Each run below is a few steps of one of 8 hidden systems, one row a step.
run 1, z_53:
0:  31 -29  11  -5 -15   6 -43  21  -2 -17   8 -14   5 -20   6 -11   8  37
1: -42 -13  14  14   7 -19  15 -41   8  32  17 -11  -3 -16   8  22  11  -3
2:   2  58 -15 -11 -18  31 -15  -7 -29 -13   7   9   0   9  -7  16 -12 -15
3:  -4 -32  12   7  13   6 -26  40   0 -26  12  -8   6  16  12   3  29  32
4: -17   4   1  23 -18  -3  21 -40  17  27   4   5   1 -39   0 -14  27   2
5:   0  17  -4   1   1  30 -30  -1 -30  -7  16  20 -12  -5 -10  34 -48  -2
6: -22   1   5   6  11   1 -12  32  14 -11  -7 -30  36  18  38   9  24   6
7: -10  15   5  10  -4  -2  18 -22 -24   4 -14   7 -17 -39 -26 -31  29  20
8:  -8 -11   2  14   6  33  -7   7   0   4  19  55  -6  16  -2  38 -26   0
run 2, z_53, 9 rows:
0: -13 -24  -3  42  -8 -10 -30  27   0 -16   9   7 -13 -14 -43   0  13   3
1: -22  -1  -4  49 -15  -3 -16  -1  27  13  -2   3  23 -16 -17  13 -10 -32
2: -11  17   5  27   6   7 -31  14 -24 -19 -21 -22  21 -16 -34  -1 -26 -23
3: -35  -9  19  38  31   2   6  19  -6 -16 -19   1  25  14 -20  -4  17 -21
4:  12   5   8  32   2  27  12  -7   0  -8 -24  24  24 -18 -28 -34   1 -20
5:  13 -30  28  24  32  26  -6   4  -7  -6 -11  11  22  -7 -11  -4 -43 -13
6:  -5  10  22   8  34  12  26 -14   4   5 -31 -16  42   0  17 -19 -18 -24
7:  17   8  19  -8  39  23  32  -7 -35 -19 -24  12   0   2 -15 -33 -10   1
8:  23 -23  12  -2  31  28  37   0  19  -3  -4  34   8  23  23 -16  -7   2
run 3, z_808 (9 x 18):
0:   8  13   3 -23 -13  12 -36  38  -6 -13 -18 -10  36  15  25  15  -9   7
1:   3 -23  23 -10  19 -30  37 -22   5   8 -24 -22  16   1  -5 -37  20  -9
2:  -4  16 -15   5   0  10  24  -7 -23   2  -1  52 -39   0 -35   3  -9   2
3:  -9   2  -7 -17 -26  -6 -34  37   9   8 -11  10  22  24  19  39 -15  -5
4: -22   8   5   7  12 -29  28 -18  18  13 -23 -44  23  -7  16 -22  22 -15
5: -16  19   2  15   4  23  16 -13 -35  -5  -1  39 -22 -18 -34 -10  20  18
6:   7 -21  10 -28 -37   1 -33  10   3  15  12  31  18  19  10  35  -5   2
7: -20  -2  -5   6   1 -42  15 -28  28  22  -6 -47   7  -6  11   2  -2 -26
8: -34  34  -6  37  22  31   4  -7 -29 -16  11   8 -18 -16 -19   4  11   7
run 4, z_313 (9 x 18):
0:  -9  20 -34  25 -10 -14  -2   5   2   4   1   5 -49 -37 -24   1 -10  16
1:  -8  11 -16  15 -14   7 -14  48  12 -23  -7  20  16  37 -11   9  23 -14
2:  28 -34  10 -17 -10 -20   9   0  31   5 -11 -20  17   0  23 -34  26  13
3:  -7 -34  18  36   7   7  -1 -21  -5  10  12  25 -18 -35 -31  -3  -6  12
4:   1  21 -34  26 -21   1 -17   3  27 -13  30  -6 -14  21 -10  20  -9 -36
5:  -4   8 -15   5   7 -21  -8  41   4 -22 -19 -41   1  -3  12 -22  29  22
6:  -1 -33  24  13  21  11  39  -7   3   0  -5  39   2  13 -13 -23  33   3
7:  44 -24  -3   6  -8  24 -21 -21  18  -9  43   2 -14  -2   2   1 -22  -2
8: -30   0 -12  32  24 -25 -22  20  -1 -13   1 -47  -9  -6  -9  16 -16 -11
run 5, z_468:
0: -18 -15  14   3  27 -23  11 -36   1  24   3 -31  -4 -14   4  14 -33 -16
1: -13  54 -14  -5   0  35  22  -8 -24  -1  -6  32  -9   0   7   2   9  11
2:   5 -33  14 -23 -19 -13 -46  32 -12   1  -2   8  12  17  -6  31 -12   9
3: -12  -4   3 -17   9 -33  37 -45  12  30   7 -22 -16   1  12   2   1 -11
4:  -9  52 -22   8 -13  22  -3   9 -29  -4 -19  28 -14 -23 -18   2 -14   8
5: -21 -29  19 -15 -14 -21 -29  18  -5  -1   8   3  20  39 -11  29  23 -15
6:  12   6 -10 -26 -11 -35  23 -34   8  20   0 -27 -26 -23   9 -21   8  12
7: -16  27  -4  28  -5  16  -4   2 -25  -3 -21  26   3 -19 -44   0 -17 -21
8:   1  -7   1 -25 -29  -9 -13  10  12  -6  18   0  16  49   7  11  42 -17
run 6, z_375:
0: -25  22   2 -30  16  -4  21 -26  -6  25   2 -18   2   1  43  25 -10   6
1: -21   5 -19  33 -16  19 -39  12  15   1  34   6 -13 -18  10  36  -5  14
2:   9 -10  26 -35  -6  24 -21  16 -15  -1  -2  15  32  17  29  12   9  24
3:   8  -3  -8 -29 -16 -18 -14 -35  -1  13  38 -26 -25  -1  11  24 -14  -2
4: -24 -10   8  23  21  24 -31  18 -13 -20  25   6   7  27  -8  42 -16 -15
5:  21  30 -20 -39 -23   8  -4  13   5 -11   6  -5   9  39  29   2  11  -6
6:  -3 -11  -2  -6 -26 -36 -44   7 -14  -5  10 -30 -13  -4 -35  17  -3  -7
7:  -3  14  15 -18   5  20   5 -10 -34  -7  -3  33  10  36 -24  17 -17 -31
8:  36  18 -33  -3 -23  -9  -7   8  37 -10  -1 -25   0  14   4 -11 -26 -33
run 7, z_808 (9 x 18):
0:  10 -26  27  19 -11   5  -8  -7 -14  -5 -10  25  14 -13 -51 -23  12 -14
1:  16  -4   0   0 -20  20   7 -25  24  15  14  39  11  23  -2  15 -20 -39
2:  -7  25 -14  29 -11  -7 -19   4  16  10 -24 -25  21 -29  -2   5 -41 -29
3: -15   0  27  37  31  42   6  -6  -4 -10  -9   5  38  -7   7 -12   4  -8
4:  33   0  23 -17 -16  30   1 -31 -13  17 -10  28  17 -30   3 -13 -22  10
5:  -6 -43  16  14  11 -15 -10  -2  10  23  -5  13   1 -10 -12  23 -47  -9
6: -16  28  -9  10  32  24  20 -14   9   9   3  -5   3   0  38  22 -40 -11
7:  -8  13  14   0  19  16 -19  15 -33  -5 -26 -18  16 -39  11  -5 -23  32
8:   6 -44  40 -26  34   9  20 -16 -17  10   1  18   8  10  14  -1   3  20
run 8, z_375:
0: -20   3  -7   7 -16 -17 -20 -24  26  24  18 -34   8 -15  21  32 -17 -17
1: -43   8  14  11  -3  20 -25  12  -6  10   1  16  37  11  15  43   2  -5
2:  14  15  -7 -32 -49   2 -18 -12  21  22  13   5  15   4  32  18   6   1
3: -17 -32  20  -6 -11 -17 -45  -3  -4  17  16 -16  16  -1  -4  42 -22  -9
4: -18  26  -1 -21  -2  19  -1 -12  -5  12  13  19  17  34  25  41 -19 -23
5:   8   7 -25   0 -37 -10 -44  24  28   1  11 -18   8   5  19  27 -16  -9
6: -19   2  19 -35 -14 -13 -30  14 -35   9 -16   2  20  16  -4  34 -11  -5
7:  14  24 -18 -20 -32   5 -14 -22   1  15  17  15 -10   8  -4  29 -37 -28
8:   7  -6   3   7   0   5 -40  28   6  -9 -13 -19  30  11   4  21 -45 -25
run 9, z_18:
0:  -6   4   8  -1   8 -10  22 -11 -23  24 -38  21 -13 -43 -19 -15 -22  19
1: -12 -24  10   1  12   0   7  44   1   3 -27  47  11  25   2  12  -2  12
2:  -3 -24   2 -31 -24 -40  -8   6   9  31 -15  -5  -6 -21  19   9   2  31
3: -36   3   6  14 -10  -4   6 -13  -9  32 -11  48  -8 -17 -22  28 -10  -4
4:  21 -13  -7 -20 -28  16 -11  27  19   8   2  52   3  17  25  16  -3  21
5: -11 -20  12  -2 -35 -17 -49  -7  -4  20  15  -7   7 -25  -5  31  -8   8
6: -15   1   2  -8 -15  16  11 -34   0  18  35  43 -12  25  -5  32   6 -16
7:  42  15 -12 -23 -31  26 -34   3   3  -3  13  11   7   2  16  14 -35   0
8: -22  -1  23   1 -15   8 -40 -16 -21  -6  27 -15  24  15 -13  30  18 -21
run 10, z_468 (9 x 18):
0:  36  11  -8   2 -31   6  -1 -20   5  -6   1  13   2   6 -40 -20 -10 -42
1:  14  24 -12   1 -16   1 -23  -4   8 -22  16 -41  18  27  -6   1   0 -45
2:  13  16  17  -8  13   6 -10 -17 -21 -24  -3 -55  22  -8   2 -29   8  -5
3:  29  -5  34 -11  15  27  14 -16 -20 -12 -26   9  33   1 -14 -36  -3 -13
4:  41   2   0 -20 -11  15   5   3  24   0 -18  11  33  24  19 -11 -28 -31
5:   1  27  -8   2  14   1  -7   5  18   1 -18 -43  30  -1  36   5 -38 -22
6: -26  25  18   1  24  21   6   5 -18  -1 -24 -17  40 -10  33  -2   3  12
7:   9 -20  28 -25  -2  12   5  12  -1  19 -30  26  34  -7  27  -5  -3  25
8:  -2 -11  -1  -3 -11  -8  15  -8  35  41 -19  22  17 -10  29  17 -33  -6
run 11, z_438 (9 x 18):
0:  35  11 -15 -29  -3 -14  27 -30 -10  -8  11  -7 -39  10 -22 -24  -4 -14
1:  30  19 -18 -16   5   8  11 -23   3  -3  10   0 -16  17  -4   7 -52 -35
2:  18  27 -26   8  12 -10   3  11  11 -19 -17 -39   1   9  -8 -18 -34 -34
3:  21  19  -4 -14  24  -7  43  -6   9  -6 -32 -18  13  17   9 -38  -5 -22
4:  43 -12   2 -16  14   7  21  15   6  -6 -33  26   9  16  -5 -25 -37 -13
5:  14 -32  -3  27  20 -10  13  15  33  -1 -21   4   8   7 -12 -13 -32 -28
6:  -6   7  -9  34  24  11  25  19  35   6 -34   7  21 -13  24 -16 -15  -3
7:   2  -3   5  20   7  16  17  36   9 -13 -32  36  21  10  -7 -24  22   5
8:  14 -51  13  18   5  10   9  17  33  -2   6  34   7  14   9 -11  23  12
run 12, z_438 (9 x 18):
0:  19 -15 -18   8  23 -12  -1  52   4 -30 -20   1 -19  21 -17 -13 -19  -1
1: -12 -17  -9   9  35 -17  46   6  34   6  -7   4 -13  26  20  -5  -1  -9
2:   3  11 -25   5  10  12  12  49   9  -3 -28  40  -9   7  15   6 -25  18
3: -12 -21 -17  20   1 -23  11  40  30 -11  -6  15  -3  37 -12   0  28 -12
4:   5  -9 -24   2  -2   0  23  18  45  14   2  23 -12   5  42   1   9  26
5:  -9   8 -30  19 -22  -5   5  32  10  -1  -9  50 -27   3 -25   2  15   8
6:  -6  -7 -21  11 -20   2   2   7  47  -2  33  16  -3  33  17  15  33 -12
7:  16  21 -40   7 -29   2  -1  15  23  -4  10  13 -34 -19  10 -11  20  32
8:  -3  17 -21   6 -23   2  21 -18   8  -2  22  34 -27  22 -27  -1  35 -17
run 13, z_313, 9 rows:
0:  10   8  12 -14  12  18 -38  12 -31 -16   1 -33   9 -18  18   6 -28  25
1: -39   5  12  -2  35 -12  39 -15  -8  18 -22   2   9  23   2  15 -11 -28
2:  32  32 -19 -35 -14  24   8  -9 -11   0   7  19 -24  -7  21   0 -17  25
3: -23 -12  27  -5  14   7 -32  22 -25   1 -14  -2  36  13   2  33 -24  -5
4:  -3  15  -9 -30  -4 -27  41 -32  18  35 -13  -4  -7   3  23   0  -8 -10
5:  -6  17   0  -6 -13  24 -27  12 -38   3  -6  32 -10 -29  -7  16 -15  36
6: -18   4   8 -16 -16  -9  -5  -6  12  19  -6   2  41  37  11  28  -1 -42
7:   5  15  -4 -28 -20 -20   6 -20  -6  24 -13 -18 -11 -40  17 -16   9  33
8: -33   4  21  15  -9  21 -12  -6 -28   8  -5  43  16   1 -30  25   7  -9
run 14, z_460 (9 x 18):
0: -21 -10 -16  23  -5 -12 -20  30  11  18 -12  21 -12 -13 -10  36 -43  -1
1:  -7  17 -25   7  -5 -32  22 -16  41  12  -4 -41   2   6  16  -9   7 -30
2: -31  22   1  26 -21   1  -6  -2 -22  -3  -8   9   2 -20 -35  -7  43   4
3: -15 -24   5  23   4  13  -4  20  30   7   3  38  24  30   7  28  -5 -21
4:  33  -1 -17  19 -28  -2 -14  -1  42   4  -2 -25  11 -32  13 -26  -6  -2
5: -34  11  14  38  18  14 -11 -33 -22  -3  19 -16  -1 -24 -26  12  -2 -14
6:   2  30 -16   6   0  39   8  11  14 -21  16  16  15  42  20   6  17 -19
7:  23 -29  15  16  -9   6 -42  27   4 -23  -2 -20  23 -13  -4 -20   7  15
8:  14 -27  20  20  32  25  22 -44   2   0  27  11  -9  -7  -4  -8 -17 -10
run 15, z_460 (9 x 18):
0:   1  12   2   3 -31  43 -10   3   8   6   9  48  19   0  14   9  24  15
1:   5 -30  12   9 -11   5 -47   9  22   7  12 -17  26 -10  21  27 -32  -1
2:  16  10   7  -2  -6  13   6 -60   8   5  30 -30   3  -9   8 -11   6 -20
3:  -7  31   3  -2  -9  39 -31   0 -41 -22  21  13   1   8 -14  20   4   1
4:  26 -31  18 -20   5   8 -18  14  10 -18  14  -5  26  50  12   9  -9 -20
5:  56 -17  10 -14 -10   9  -3 -27  -9  -9   5  -6  -9 -24 -21 -38  -8   7
6:  -5  14   1  -3  29  17  -1 -10 -40 -11   8  12 -25   7 -22  21 -47 -10
7:  21  24 -20 -32  12 -11  13  22   0 -22 -15 -23   1  42  12 -13  -3 -16
8:  11 -26  23 -11  10 -20   5   9 -29  -9 -29   0  -3 -11 -36 -34  16  16
run 16, z_18:
0:  -7 -24   3  40  18   5  17  -4  38 -10  14 -15  11   3  10 -21  36  -5
1:  15 -11 -16  30  23  -3  21 -13  41   3   7 -23 -17 -22  21 -22 -16   3
2: -26  15 -23  51  24   9   5  20  33  -8  -3 -16   5  -5  20   6 -10 -10
3: -10  13 -23  25   6   9  10   9  30  -8  14 -18  -9 -15  36 -14  34  30
4:  -8  -6 -10  51  24  16  -2   1  10 -13  19  -8 -27 -37  -4  -8  -1  25
5: -14  -9 -26  28  33   4   4  28  21 -20  26  -2 -34  20  17  13   2  14
6: -13  24 -39  13   3 -16 -10  19   6  -9  11 -33 -37 -22  13   6  -2  25
7: -32  28 -26  35   6   8  -1  18 -13 -19  13   8 -36  -8 -21   5  24  17
8:  21  -6 -26   5   1   1  -7  33   0 -28  18   8 -48   5  -9 -12  15  33

Name the system that made each run.
run 17 (2 x 18):
0: -26   6   8  -7  37 -11  44 -36 -14  24  -7   0 -18  -9   4   4 -17  -1
1: -30  22   2  -9  10  13 -16  17 -43   3  -5  20 -14  -6   2  38 -21  26

z_808
run 18 (2 x 18):
0:  18  39  -8  -4 -14   4  22 -19  -8  -2 -30  -2  14  -7 -27 -35  -1 -31
1:  50 -12  15 -17 -12  20   4 -19  16  -9  -1   1  30  19   1 -24 -11 -33

z_438
run 19, 2 rows:
0:  -9 -11   6 -31 -10  -4 -22  24   2  10   4  14  20  39  27  43 -13  -4
1:   1   1  10 -28 -32 -27  -2  -8  -7   8 -18 -22  20 -11   3 -20  46  14

z_53
run 20, 2 rows:
0: -24   5  -5  47 -14  -4 -10  -2  12   4  -5 -14   5 -42 -15 -16  32   9
1: -35   0   1  45  12  29   6  -6  24   4  23  24  10   9   9  26  11 -14

z_460
run 21 (2 x 18):
0: -13  30  -8 -26 -41 -14 -14  13 -22   2 -12   8   2   3 -14   5  38  13
1:  23 -20  18 -11 -23   4  -6 -14 -29  -1   3  36 -15  -8 -48 -16  14  10

z_18
run 22 (2 x 18):
0:   5   1  -3   9   5  20 -39  43 -23 -42  10  -4  -1  19 -13   6   9  11
1:  -8 -28   8  -5  30 -17  23 -19   6  -4  25 -25 -27  12  10  -9  32  17

z_438
run 23 (2 x 18):
0: -14   7 -19  46  31  -8   8  34  20 -12 -28 -20   2 -13   1 -17  -9  -2
1: -12   6   8   0  22  17  41  14   4  -5 -24  27  19  27  19 -17  29   5

z_438
run 24:
0: -25   8  15 -41   6  -7  -3 -21 -23  20   9 -18   5   5  33  31   1  16
1:   3   4  12 -56 -27  -4  -3 -16 -15  19   6   7   6  13  24  12  24  21

z_460
run 25, 2 rows:
0:   0  17 -25  15  35 -13  23   9   9 -13 -14 -19 -19  13  -8  -4 -44 -29
1:  22  19 -24  -2  24  11  17  41   1 -19 -31  14 -14   3  14 -19 -26  20

z_313
run 26, 2 rows:
0:   2  18 -14  -6 -20   4 -21 -19  -4 -16  47 -18 -13  31 -10  21  14 -26
1:   4  -8 -12  16 -10  -4 -30   8  12 -30  39 -34 -11  12  -8  -4  37   0

z_53
run 27, 2 rows:
0: -39  30 -11 -15 -23 -14  -9 -12  -8  34   5   4 -12 -15  15  44  -8   9
1:  -1  24  -4  -3 -25  43 -12   3 -20   3  10  53  -3  -7   1  18   6  21

z_18
run 28 (2 x 18):
0:  13 -45  10   6   1 -29   3 -27   7  -1  22 -10 -20  10 -38  -6   1 -26
1:  12  21 -30  -3  -3 -16  23   0  27   2  -7  -1  -6  32  -1   5 -31 -47

z_18
run 29, 2 rows:
0:  30  20 -24 -37 -37 -14 -26   3   2   5   3 -19 -10 -11  15   8 -23  12
1: -43  -3  18   4   5 -26  -3  20 -23  13 -41   7  20  -6 -21  13   4  -2

z_313
run 30, 2 rows:
0: -26 -18  -3  14   3 -37  -9  13   7  -6   9 -39 -13  -9  -1  -4  43  20
1: -22  14   6 -29   2  10  25 -24 -21  24   3  31 -15  -4  22  17  16  31

z_438
run 31 (2 x 18):
0:  33   5  -4 -48   0 -15  23 -13   6  13 -16 -13  -9  -5  31 -20 -15  20
1:   3  -8  -8 -47  11 -25  30 -10  -8  14   6   8 -35  21  16  13  -6  16

z_53
run 32 (2 x 18):
0: -27 -11 -19  34  -5 -27   0  27  19   5 -12  23 -10  10 -33  20  -7 -23
1: -17  15 -33   5 -15 -24   5  16  24  -8  15 -20 -21  12  13  -1  48  11

z_468
run 33, 2 rows:
0: -28 -14 -11  43  23  -5  -4  11  -2  -6  14  14 -34  -7 -31  19 -16  -1
1:  -5  33 -28  35 -13   7  -5  24  35  -3 -20  -3  26  -2   9   3 -18 -27

z_53
run 34, 2 rows:
0: -10  14   5 -32 -10  11  24  -8 -11  16   1  52  -1  38   1  22   5  -9
1:  24 -21 -18  -5 -27 -18 -46  36  22 -13  13  -9  -9  12   1  18 -18   1

z_438
run 35:
0:   2  -9   1 -34 -24 -10   7  -6  -9  29  -4  40 -23 -15   6   8  10  41
1:  17 -47  12   3  16   5  -4  -9   7  11  22  22 -23 -10   6  16 -42  14

z_375
run 36 (2 x 18):
0: -20  -1  17 -12 -11  -6 -19  24  -6   5 -28   4  49  26  -3  18   0 -24
1:   6 -37  15 -13 -13 -32 -11  14  19  14 -20 -23  21 -18  21 -13  15  25

z_438
run 37, 2 rows:
0: -13   3  22 -20  36  21  36 -33 -31   8  11  23 -13   3   9   5  -5  15
1:  -4   0   2 -38  -8 -14 -22   8 -33  16  -7   6 -15  -9  -1  34 -37  18

z_808
run 38:
0:   6 -28   2 -18 -21 -40 -27  29  -8  -6  -7   3  -9  25 -36  15  -1 -11
1: -12  21 -21  -4   7 -15  34  -9  25  -5   6 -14  -2  46   7   2  14 -41

z_808
run 39 (2 x 18):
0:  15 -31  19 -12  -7  -9 -30 -12  13   7  14 -42  19 -19  29   2 -10  13
1:  -2  14  16 -13   1  24  10 -59 -24   7  35   0 -14 -11   0   3  11   5

z_460
run 40, 2 rows:
0:  -9  -1 -14  25  -4  -4   0   0  51  -1  14 -21  24  27  22  12   7 -36
1:  18  27 -23   0 -11   3  11  23  10  -4 -26  -1  -7 -30  16 -36  11  33

z_438
